(in the rows, 128 means zero)
First come named moves, each a turn or a mirror, each shown by rows before and after it. For each pair of rows after them, which moves, in which order, take the first row to the second? The first pair is done for you.
L (before -> after):
[120 123 104 132 138 121 108 114 143 167 124 144 102 169 156 121] -> [129 119  86 159 153 143 139 135 120 152 143 157 129 148 152 119]
[144 165 151 132 136 104  66  61 165 115 121 111  71 149 119 126] -> [154 154 108 188 184 156 125  88 125  78 169 133 123 109 110 129]
[113 111 126  92 125 129 148 145 144 130  98 123 118 153 126  99] -> [118 106 121 116 147 149 167 157 135 112 115 126 134 144 123  95]
[149 154 135 100 137 130 128 108 150 128  87 128 171 148 138 142] -> [155 148 126 111 149 148 146 118 132 122 100 130 186 143 136 141]
Z (before -> after):
[ 98 118 127 130 128  90 137 117 133 157 138 175 103 103 136 112] -> [ 87 121 135 103 120 103 168 132 123 143 122 154 122  90 126  90]
[159 153 104 164 167 109 154 143 122  89 121 152 153 128 132 167] -> [128 147 146 107 105  64 100 111 154 122  93 126 107 139 134 144]
[143 131 140 150 145 122 112 118 145 112 128 134 139 127 139 167] -> [132 128 155 114 111 124 114 121 149 118  95 108 141 120 125 142]
[100 132 133  62 113 132 144 121 132 130  94 110 141  97 107  89] -> [131 138  89 136 180 132 138 129 121 123 154 171 152 106 127 141]
Q (before -> after):
[ 86 113 142  91  46 117 154 128 137 158  77 111 145 120 115 115] -> [ 81  99  88 130  98  99 149 116 132 180 135 187 118 136 150 105]
[ 99 115 157 105 105 124 107 112 106 129 133  95  93 137 120 134] -> [102 113 140 121 126 123 106  96 102 138 153 124  91 143 130 131]
[121 128  94 109 159 124 175 147 117 105 139 132 139 128 137 103] -> [129 131 101  96 148 131 188 151 112  98 122 118 154 126 133 107]
C (before -> after):
[122 139 152  87  92 116 113 124 151 141  82  95 109 151 122 120] -> [143 141 114 110 138 120 131 137 159 145  77 120 114 185 138 127]
[111 124  95 129 126 168 127 110 124 132 157 167 117  90 138 125] -> [106 136 125 106  95 164 117 105 137 129 142 139 114  77 133 120]
[ 88 104 113 139 109 146 109 107  59 144 152 157 101  61 120 109] -> [ 80 116 154  96  72 133  86 113  91 145  99 106  94  79 104 108]
[164 154 109 215 188 103  85 114 109 126 190 168 127 103 161 196] -> [139 139 142 199 129 103  61  88  96 113 206 138 118  47 140 177]
A (before -> after):
[106 145 185 100  93 115  90  96 134 131 131 103 123 105 119 146] -> [ 92 130 160  99  96 102  99  82 127 160 133 142 101 116 129 111]
[124 117 120  94 123 143 193 149 133 139  67  99 154 170 126  76] -> [119 101  78 164 163 148 181 120  92 142 168 182 139 115 149  86]
[140 105 107 123 153  99 133  99 146 134 110 174  78 183 120 109] -> [167 110 140 172 159 122 127 120 124  74 149 152 111 122 105 174]
Pairs:
(2 to 3 moves a pair)
[107 110 106  99 116  92 148 125 160 153  99 110  90 146  75  70] -> [125 114  93 126 133  73 115 121 175 170 125 141  64 158  94 104]  Z then Z
[120 126 122  87 108 114 186 138 137 129  69 138 152 183 134 105] -> [129 127 137 150 105 128 153 116  90  80 172 151 161  69 121 158]  Q then A then C
[ 80 122 131 116 108  95  85  92 124 168 154 186  71 117 155  86] -> [ 69 112 141 105  90 117 119  95 104 158 146 167  85  89 140  64]  L then Z
[109 122 149  97  85 105 107 110 139 169 103 120 110 131 130  76] -> [124 115 106 114 130 121 162 140 135 160  94 135 141 169 138  65]  C then C then Z
[157 138 165 115 114  70  46 101 154 163 102 121  81 130 136 149] -> [171 142 174 144 116 136 114 147 100  91 113  73 163  53  97 162]  A then L then Q
[116 107 150 108  82 143 111 115 116 124 111 102 122  78 111 121] -> [130 121 144 108 110 151 134 145 131 123  66  92 143 134 119 125]  Z then A
[120 135 109 130 140  75  40 107 158 168 167 173  86 157 160 132] -> [ 87 111 142 112  74 120  87 101 103 121 181 116 125  51 122  88]  L then C then Z
[101 122 133 106 104 114  86  90 129 155 146 149  86 104 127  97] -> [142 144 135 162 150 125  76 104 125 126 174 156 116 114 136 170]  C then C then A
[122 128 160 131 148 102  45 108 129 125 172 147 105  91 118 201] -> [ 97 125 161  52 107  95 100 126 158 168  65 107  95 150 116 125]  L then Q then A
[131 133 173  90 116  77  65 117 150 121  89  99 119 109 118 143] -> [100 104 143  95 110  77  83  97 125 144 123 141  94  83 124  83]  A then L then Z
[122 122 109  99 127 107 102 102 136 165 122 159  78 183 150  99] -> [122 133 154  76  93 124 115 125 136 135  75  87 113 155 116 103]  C then Q
[141 151 158  47 110 150 144 124 149 104  80  57 145 160 150 159] -> [121 143 167  55  74 160 137 111 121  81 122  61 135  86 136 144]  Q then C then Q
[118 121 119 147 122 146 159 110  87 135 167 149 115  76 138  86] -> [122 137 133 149 123 114 106  90 119 159 162 172  81 111 159 115]  L then Z then Z
[110 122 138  83 120 143 104 103 166 144  90  82 104 155 133 128] -> [113 106 133 112 125 185 152 124 126  95 125  72 153  99 106 116]  L then C then C
[112 131 107 134 151 106 122 107 127 163 151 183 101 153 147 106] -> [115 122  99 143 150 128 145 119 103 138 169 178 127 109 131  93]  C then Z then Z
[130 117 115 175 147 161 107 134  88  79 200 133 165  60 134 162] -> [115 136 188  94  76 118  42 116 145 108 127  70 118  91 133 173]  Q then L
[112 113 142 110 104 142 147 132 108 123 137 116 148  87 116 105] -> [135 115  98 150 164 138 144 138 118 136 154 159 150 131 140 127]  A then C then Z
[107 122 122 110 132 106 118 103 123 154 153 166  97 123 120 104] -> [123 140 165  78 113 122 120 138 139 120  99  98 130 132 103 136]  A then Q then A
[104 122 141 112 109 112 107 101 127 146 136 137  96 106 128  97] -> [127 141 155 100 117 110 114 127 157 140  89 105 114 158 121 122]  A then A then C
[161 181 142 115 114 105 100 109 132 112 130  89 161 110 129 172] -> [164 183 114 115 131  92 111 121 152 132 110 112 151 162 147 154]  C then Q then A
[161 136  85 125 155 136 159 173 180 145  87 121 175 215 145 166] -> [103 102 119 140  90 143 133  97 103 112 213 151 145  30 120 126]  A then C then C
[132 118 112 143 113 113  89 118 113 170 177 158  93  70 148 109] -> [168 144 152 143 116 141  91 160 125 116 128  83 146  73 125 172]  A then Z then C
